Each row is where one point has got to under a steady rotation. How many ticks took it there?
The counts run from 0 to 473.
[126 102 132 129 123 138 117 105 146 165 111 101 131 108  99 157 149 103
 146 166 145 125 175 108 131 119 149 133 167 139 123 137 126 140 160 147
 107  69 131 135 136 118 110 107 176  94 114 138 119 126 121  84 134 108
 161 166 148  86 119 171 147 115 166 115 131  64 127 114 142 173 151  97
 199 107 115 149 129 181 125  59 127 178]
198
[104  85 121 141 111 134 114 127 122 129  93 117 124 112 114 147 166 154
 149 144 114 151 162  78 148 111 160 165 152 143 153 130 131 139 132 169
 127  85 154 107 143 106 118 143 144 123 159 128 122 127 112  83 122 120
 138 164 124 116 137 169 123  89 160  98 121  86 111 148 172 156 156 126
 158  98 142 163 154 148 120  54 151 214]
46
[105 108 145 130 102 138 141  99 106 163  91 104 127  85 128 135 164 117
 139 147 129 143 143 107 141 110 177 160 158 152 116 121 111 145 145 163
 120  90 151  94 142 109 108 144 164 123 145 144 124 103 123 109 137 128
 157 187 150 120  84 151 143  80 181 114 113  96 129 148 134 171 150 133
 161 112 118 162 133 162 140  60 187 184]
35
[ 98 118 127 130  98 154  76 109 123 166 110  80 123 115 159 126 167 102
 159 135 161 178 182 103 132 141 166 172 137 159 125 143 113 124 126 137
  99  99 118  66 155  78 130 132 130 119 140 133  99 135 105 119 126  84
 180 165 127  97 105 153 122 126 154 116 113 103 138 159 113 136 149 135
 148  83 119 150 141 163 138  76 159 188]
373
[120  89 142 132  99 103 135 116 134 164 110 101 114 111  95 132 154 108
 159 157 146 111 184 110 157 112 151 168 145 142 105 129 118 130 146 163
 100  87 147 107 115 106 110 102 155  91 143 112  94  96 149 106 113 128
 148 156 116  75 160 172 139  97 160 128 135  88 125 121 133 163 130 113
 167 105 130 140 150 188 141  67 156 175]
391
[115 133 143 144 138 114 128 119 136 146  86 109 123  89 114 131 157 137
 155 169 145 134 160  61 153 134 170 133 156 131 129 129 113 139 119 147
 128 103 140  86 143 140 141 140 130 114 152 112 141  94 123 100 122 112
 157 141 144 102 127 167 131  67 164 101 128 110 129 158 186 185 118 132
 157  58 128 150 131 154 154  67 175 190]
87
[104 150 137 145 119 137 139 102 105 150 102  94 131 125 145 105 146 118
 164 166 105 161 126  90 125 144 173 166 130 158 127 124 107 150 143 144
 130 110 127  90 144 150 150 137 130 129 135 131 120 106 135  97 130 123
 164 147 144  92 147 137 157 100 176 123 125  92 105 170 166 174 121  90
 139  47 122 164 101 151 164  76 161 182]
277
[137 150 125 140 119 121 119 114 149 145 114 102 124  95 123 120 141 113
 195 174 133 156 155  99 137 154 145 163 145 162 111 149 108 120 144 129
  89  95 128 114 141 129 163 106 114 102 127 111 138 126 127  84 120 107
 160 142 137  76 174 169 138 105 168  82 157  96 118 150 169 172 131 109
 144  71 103 149 144 145 159  63 154 185]
139
[117 105 128 134 137 137  91  94 135 145 109  99 106 122 155 120 149 133
 192 146 142 178 174 126 120 117 173 172 117 156 164 133  91 138 143 120
 114  79 142  79 146  78 120 144 101 123 164 166 120 140 107 104 128 127
 163 155 137  84 127 148 103  91 153 105 120 112 120 146 120 140 156 107
 161  97 104 158 129 166 133  69 163 160]
368
[107 100 127 145 111 112 105 135 129 146  99  98 126  97  95 141 143 121
 173 169 155 140 178  76 144 123 167 172 152 135 116 153 102 125 131 163
 100  85 141  96 147  93 133 131 156  84 132 120 127 106 136  99 101 103
 152 145 120  85 150 160 131  98 152 105 116  91 119 139 170 151 133 127
 167 102 124 154 142 162 129  74 153 177]
389
[115  94 133 121 107 143 113  98 120 149  96 103 117 116 104 136 138 111
 164 152 141 133 163  94 154 120 138 162 167 169 110 108 106 125 154 141
 108  93 123 102 129 102 125 145 145  97 143 105 115 118 121 105 115 113
 171 173 137  73 164 146 132  83 131 121 147  79 106 149 146 167 134 113
 167 113 107 143 158 180 119  66 170 184]
387
[122 111 139 149 144 112 150 119 133 144 132  80 140 125 127 124 159 131
 157 175 154 135 172 130 134 135 181 180 118 131 157 124 112 116 170 124
 136 101 157 111 127 135 105 115  95 119 156 147 123 102 141 106 147 119
 115 125 143  74 140 153 150  93 183 119 138 127 147 125 153 178 134  97
 156  54 119 171 121 156 178  70 141 171]
461
[135 100 138 144 152 132 136  79 166 152 127  99 102 135 150 124 153 132
 158 157 152 145 165 149 118 114 152 137 137 185 123 113 130 126 140 114
 113  90 134  83 126 117 120 140 125 125 169 165 121 148  89 103 122  96
 126 165 144  78 135 158 107  96 179 113 174  93 132 152 101 163 156 110
 141  70  99 152 133 156 144  70 145 161]
163
[127 122 123 144 130 126 137 106 112 157  72 115 117 100 133 142 154 146
 186 160 101 161 106  97 137 114 162 140 146 141 129 121 117 149 138 162
 103 101 140  92 144 118 165 126 135 129 154 135 127 129 110  70 102 142
 160 142 134  97 138 155 125 104 192  89 120 129 100 158 175 152 113 107
 139  81 123 180 130 151 169  71 149 174]
287
[117  82 150 131 102 119  96 108 132 139  84  85 126 131 144 113 182 136
 156 143 128 177 135 101 143 126 173 154 125 160 124 123  94 121 152 119
 121 107 150  94 133 121 151 143 109 145 161 129 102 121 106  93 137 121
 157 152 120  73 118 140 119  84 184 118 133 115 108 134 152 125 149 123
 126  79 126 165 129 133 125  52 157 192]
425
[158 118 119 150 164 115 139 112 170 154 112 109 113  80 128 140 136 134
 181 161 155 140 167 108 119 114 150 134 153 146 131 123 114 129 130 151
  98  71 143  96 133  95 133 117 130 104 163 137 152 131 104  74 111 114
 144 136 147  95 142 179 114  90 180  87 165 111 127 143 150 173 135  99
 180  92 121 150 162 178 141  73 149 150]
148
[145  95 134 123 105 120 123  98 145 170  98 107 105 127 118 114 147  85
 189 149 122 142 148 122 133 130 149 153 125 176  91 114 120 130 144 139
  70  73 144 125 116 110 149  97 128 110 128 116  94 110 129  74 116 124
 151 149 116  63 130 177 127 126 172 125 142  80 107 123 135 143 131 101
 152 100 145 145 129 180 128  53 121 162]
191
[129  92 139 139 139 123 116 135 136 145  97 104 133 129  82 153 170 133
 167 161 165 148 145  84 174 126 175 167 138 133 135 131  98 125 153 155
 134  77 156 138 133 118 138 116 146 113 149 145 119 101 113  82 154 116
 129 130 119  62 127 159 118 100 186 124 117 104 123 110 179 141 130 107
 155  73 151 171 132 163 151  64 126 171]
446
[134 139 144 110 121 115 101 108 138 171 109  80  99  80 144 117 133 122
 155 167 134 148 153  93 156 132 149 145 144 153 117 125 109 130 122 141
 109 106 128  77 130 120 135 130 137  97 138 124 112 142 113  98 104 114
 200 146 136  91 153 163 130 103 146  95 142 100 102 180 125 195 108 103
 151  80  99 144 146 160 132  86 186 179]
331
[ 92  85 139 142 124 140 132  80  99 163 113  91 132 129 133 111 157 133
 107 142 135 144 146 126 146 122 157 156 148 146 123 135 142 138 147 131
 132  97 137  81 135 128 126 157 143 136 154 130 111 129 124 109 115 116
 153 188 148  89 126 133 151  96 180 125 137  83 124 175 121 164 139 128
 161  59  97 159 119 161 125  64 144 212]
224
[131 102 138 144 154 122 102 118 115 139 104  83 135 132 153 114 149 114
 175 149 157 151 192  89 136 111 181 166 143 136 152 107  91 117 149 140
 122  83 128  67 135 110 114 142 105 118 170 154 127 109 104 107 142 120
 129 118 122  81 121 120 123  91 154  96 123 135 110 128 155 146 114 108
 155  90 133 172 132 170 147  71 149 187]
67
[118  90 118 151 137 133 124 118 131 155 126  76 140 106 127 132 139 135
 139 155 170 142 167 109 109 117 142 156 154 138 150 150 114 145 142 125
  85  93 134  96 133 121 107 152 128 105 151 145 123 146 104 105 116  88
 148 136 153  86 142 159 142 111 161 122 132 100 128 148 134 176 131  90
 185  58 141 163 135 170  97  66 129 169]
209
[147  99  96 158 135 102 133  86 156 181 137  84  97 127 142 139 156 121
 148 166 154 131 184 152 123 108 174 122 139 152 115 138 132 122 157 123
 118  83 134 111 136 136 125 111 137 130 137 168 120 154 107 114 108 100
 150 144 130  64 110 170 122 111 213 105 149 129 143 112  91 155 139  79
 149  94 111 153 125 158 166  59 141 167]
161
[112 111 143 129 119 138 128 123 157 130  91 111 133 122 108 138 178 123
 144 140 154 126 152  90 155 110 140 164 146 154 133 104 138 113 147 135
 124  96 135 127 115 120 130 132 152  96 148 127 106 111 105  98 169 100
 141 154 138  76 128 147 139 106 159 134 125  83 120 135 175 185 150 136
 152  78 128 166 151 173 153  54 130 208]
444
[158 120 139 128 126 144 121 104 136 176  94  97 125  89 128 142 140  98
 167 161 139 153 155 107 156 143 141 140 159 149  92 109  83 118 150 117
 107  90 130 126 135 123 146  96 135 102 142 136 161 135 118  99 144 146
 180 156 140  93 150 155 130 105 191  78 171 124 115 127 138 155 115  98
 163 107  87 143 146 173 152  89 168 165]
136
[162 122 147 137 123 116 159 110 145 147  92 129 105 115 141 137 156 130
 185 170 121 132 120 104 148 117 180 157 129 173 106  88 117 137 121 162
 114  91 153  96 126 137 148 109 141 126 156 132 116  92 117  94 124 122
 127 136 139  92 110 154 125  92 198 113 144 111 130 148 166 180 132 110
 126  83 145 166 132 155 179  76 151 171]
93
[149  97 115 139 135 113 130 131 144 147 102  99 136 127 113 133 152 111
 181 162 147 136 164  90 132 100 176 166 135 145 149  93 110 129 161 139
  89  84 146 104 120 147 124 119 122 111 157 137 110 109 116 107 136 130
 130 112 120  67 116 155 132 129 178 108 125 130 121 105 170 163 111  85
 152  86 167 182 140 182 165  69 114 158]
451
[136  76 119 119 125 128 119 107 135 146  90 107 109 162 118 131 141 101
 154 147 108 131 166  90 148  99 154 129 164 149 125  82 141 143 157 152
 103  84 133 104 121 145 108 129 142 125 153 113  98 122 114  89 132 135
 152 135 122  87 151 149 114 117 162 113 127  88  93 131 148 167 108  74
 157  92 151 163 108 180 118  75 121 203]
248
[140 100 109 161 137  94 130 107 170 154 149  82 108 128 129 137 153 135
 161 176 146 146 184 150 123 119 184 147 126 148 132 150 113 118 138 128
 122  85 157 102 140 127 127 103 120 126 141 165 123 143 123  86 113  93
 132 135 130  75 132 173 123 100 208  99 156 104 149 131 113 165 148  93
 145  69 131 156 127 142 156  75 139 161]
160
[103  97 127 122 128 140 112  86 122 167 116 105 101 133 130 127 153 104
 161 142 144 157 180 145 159 108 170 152 128 153 142 114 109 142 158 113
 140  83 139 104 131  89 112 135 134 124 163 169  96 133 108 122 133 116
 156 187 136  71 119 155 108 104 165 125 119 118 131 131  81 138 156  99
 157 112  97 164 129 173 170  69 165 163]
366
[140  93 143 119 125 119  98  82 147 162  86 108  87 104 120 117 132 105
 168 147 134 135 159 110 145 122 140 134 143 139 124 132 115 153 129 121
  94  66 153 126 116  88 130 113 124 122 142 130 121 135 116  56 132 145
 156 168 146  98 117 174 122  87 159 107 137  74 105 129 135 156 144 106
 175 107  95 128 138 182 120  59 148 171]
188
[129  92 158 122 152 131 103 125 139 164 112  79 113 146 115 158 148 123
 134 144 162 121 166 110 174 103 161 138 151 135 146 111 126 134 138 153
 142  68 146 127 126 130  99 107 155 125 131 159 105 128 109  73 151 111
 146 151 128 100 112 140 118 122 186 119 137 107 119 147 147 175 122  94
 161  90 143 168 123 190 114  92 141 192]
254
[ 97 101 125 131 105 120  89 123 126 161  97  92 130 115 125 136 177 115
 157 150 126 153 162  63 151 140 178 147 143 131 130 144 116 140 123 140
 122  92 150  93 145 112 130 127 114 127 150 108 108  83 129 101 129 127
 162 133 124 102  95 160 126  80 168  94 101  90 129 125 167 130 128 140
 148  79 146 158 122 146 139  52 152 202]
430
[122 112 119 137 134 125 115 135 136 145 108  88 124 144 127 148 155 113
 156 146 146 130 174  81 136 111 160 149 134 143 145 120 147 132 129 162
 108  83 135  96 130 121 115 118 146 122 135 122  98 115 106  87 125  87
 143 123 129  93 113 155 132 130 159 114 110  84 115 143 170 157 126 101
 148  68 172 177 130 175 123  73 110 206]
251
[135  87 165 141 122 144 105 103 120 163  99  88 127 120 138 146 153 107
 157 165 162 145 161 107 125 119 180 147 161 170 130 111  85 123 166 129
 112  98 126  97 136 115  83 147 153 101 141 177 117 142  85 125 145 108
 175 151 138  77 116 133 111 114 150 121 135 107 111 142 113 176 131  70
 158 100 156 159 128 176 103  74 164 159]
14
[105 126 126 141 152 125 123 105 100 166 114  87 135 143 111 137 149 120
 153 176 148 147 156  99 142 130 191 151 147 120 151 128 107 153 145 142
 140  93 127  91 153 130 123 126 127 124 148 162 121 108 116 100 138 107
 145 130 131  71 123 126 130 106 169 119  98 125 134 147 151 149 111  79
 173  50 138 175  80 166 144  71 142 179]
267
[110 157 133 132 118 127 125 108 132 167  99  97  99  99 142 128 151  99
 175 171 146 134 153  92 151 135 167 160 131 155 104 136 125 131 125 170
 110 104 118  77 153 114 152  95 152  98 121 125 112  99 121 112  97  88
 171 149 126  77 135 152 129 116 163 119 116  96 128 167 144 175 131 127
 133  68 121 162 116 153 171  75 173 165]
333
[136 122 168 116 119  91 123 107 115 169  96  68 132 106 141 122 167 100
 149 170 151 144 168  99 148 132 185 147 143 127 110 120  86 108 160 128
 121 104 147 106 129 143 142 109 117 132 150 138 120 102 136 116 139 137
 146 126 117  72 113 139 146  86 192  97 125 134 127 129 143 171  95 102
 146  88 103 172 135 159 154  72 177 180]
79
[119 128 133 120 131 125 150  89 124 163  86 118 107 117 141 122 158 143
 151 143 107 146 121 121 156 100 157 145 155 142 124  80 129 149 136 154
 132  90 140 118 122 124 144 130 135 140 162 143 121 129 120  72 124 146
 163 182 147  90 124 144 133 103 179 117 124 111 108 167 153 191 131 101
 154  96  89 159 135 179 174  76 164 180]
285
